In the data rows, the value 128 means zero.
Some points, one per row:
[120. 118. 121. 134. 135. 131. 129. 138. 138. 127. 116. 115. 113. 111. 115. 112.]
[144. 149. 183. 201. 170. 131. 122. 115. 113. 114. 112. 115. 112. 112. 114. 113.]
[115. 115. 133. 157. 134. 117. 113. 115. 114. 113. 113. 112. 116. 130. 174. 191.]
[112. 112. 115. 117. 120. 123. 133. 151. 146. 131. 131. 119. 121. 119. 132. 124.]
[114. 114. 114. 118. 115. 119. 122. 122. 120. 113. 117. 116. 121. 124. 130. 128.]
[159. 159. 176. 170. 132. 116. 117. 116. 114. 113. 115. 111. 114. 113. 116. 112.]
[133. 151. 209. 174. 149. 133. 119. 111. 112. 111. 113. 113. 115. 110. 115. 112.]
[115. 114. 113. 114. 114. 114. 112. 118. 118. 154. 185. 185. 185. 168. 157. 151.]
[141. 140. 127. 123. 120. 121. 119. 120. 118. 117. 116. 114. 116. 112. 109. 113.]
[117. 144. 156. 122. 114. 114. 126. 178. 158. 126. 113. 114. 115. 113. 111. 112.]
[121. 126. 136. 158. 161. 164. 149. 124. 116. 116. 114. 112. 114. 113. 114. 114.]
[127. 147. 153. 123. 115. 113. 113. 114. 113. 120. 169. 160. 116. 117. 114. 116.]
[118. 117. 114. 123. 142. 174. 187. 171. 137. 121. 118. 114. 115. 112. 115. 110.]
[118. 121. 122. 122. 122. 120. 119. 117. 122. 129. 134. 139. 125. 120. 115. 112.]
[114. 112. 114. 116. 121. 125. 134. 127. 125. 119. 116. 118. 118. 122. 118. 126.]
[115. 117. 122. 147. 224. 203. 148. 122. 117. 115. 117. 113. 112. 114. 115. 116.]
[111. 118. 114. 115. 115. 125. 120. 124. 128. 139. 145. 153. 135. 124. 119. 113.]
Then 15 other points, each followed by its number:
[111. 114. 114. 113. 112. 116. 117. 117. 120. 125. 122. 118. 117. 124. 127. 129.] 0
[113. 113. 113. 112. 114. 116. 116. 121. 125. 132. 148. 167. 187. 182. 154. 154.] 1
[117. 115. 117. 120. 122. 141. 147. 150. 124. 116. 115. 113. 117. 136. 137. 125.] 2
[113. 119. 114. 117. 144. 153. 120. 114. 117. 115. 119. 120. 130. 142. 132. 124.] 3
[114. 115. 114. 111. 113. 114. 115. 114. 126. 157. 196. 245. 242. 190. 160. 134.] 4
[116. 122. 127. 154. 158. 151. 135. 117. 118. 113. 113. 116. 118. 121. 126. 134.] 5
[117. 121. 132. 131. 121. 117. 116. 114. 113. 112. 114. 115. 151. 179. 128. 115.] 6
[115. 119. 138. 250. 194. 133. 117. 112. 113. 112. 114. 114. 112. 112. 117. 115.] 7
[112. 114. 117. 119. 132. 140. 139. 119. 115. 115. 127. 158. 166. 132. 121. 116.] 8
[112. 115. 117. 118. 134. 155. 218. 220. 155. 127. 117. 115. 114. 112. 113. 120.] 9
[155. 138. 126. 119. 131. 154. 154. 126. 116. 114. 113. 114. 116. 112. 112. 115.] 10
[109. 109. 114. 112. 116. 114. 113. 113. 114. 116. 120. 138. 152. 155. 176. 186.] 11
[116. 114. 116. 111. 117. 115. 122. 128. 123. 117. 117. 121. 123. 136. 142. 164.] 12
[145. 128. 117. 115. 114. 114. 115. 119. 120. 118. 119. 116. 114. 113. 116. 116.] 13
[113. 113. 113. 113. 113. 113. 116. 119. 157. 165. 122. 121. 130. 135. 134. 133.] 14
Which two of these numbered points are nearest to each point below, ignoring the 3 directions in which the first points spread most? Their numbers follow each, nearest first.
[255. 255. 231. 123. 115. 117. 113. 115. 110. 114. 113. 112. 114. 114. 113. 116.] > 10 13
[255. 244. 145. 116. 113. 114. 112. 111. 115. 111. 111. 112. 115. 113. 116. 115.] > 10 13
[235. 165. 141. 122. 115. 115. 113. 114. 112. 112. 113. 112. 119. 140. 168. 158.] > 10 13
[124. 131. 142. 164. 177. 157. 141. 127. 123. 119. 118. 112. 111. 113. 116. 113.] > 5 2
[120. 122. 127. 134. 133. 127. 126. 120. 115. 114. 122. 127. 132. 132. 131. 127.] > 5 3
[116. 117. 117. 111. 113. 119. 133. 155. 189. 169. 129. 114. 117. 113. 115. 114.] > 14 5
[149. 152. 152. 132. 116. 113. 113. 115. 121. 119. 152. 162. 127. 117. 115. 117.] > 10 8
[117. 114. 113. 119. 131. 191. 253. 224. 131. 122. 116. 114. 114. 114. 114. 113.] > 9 2
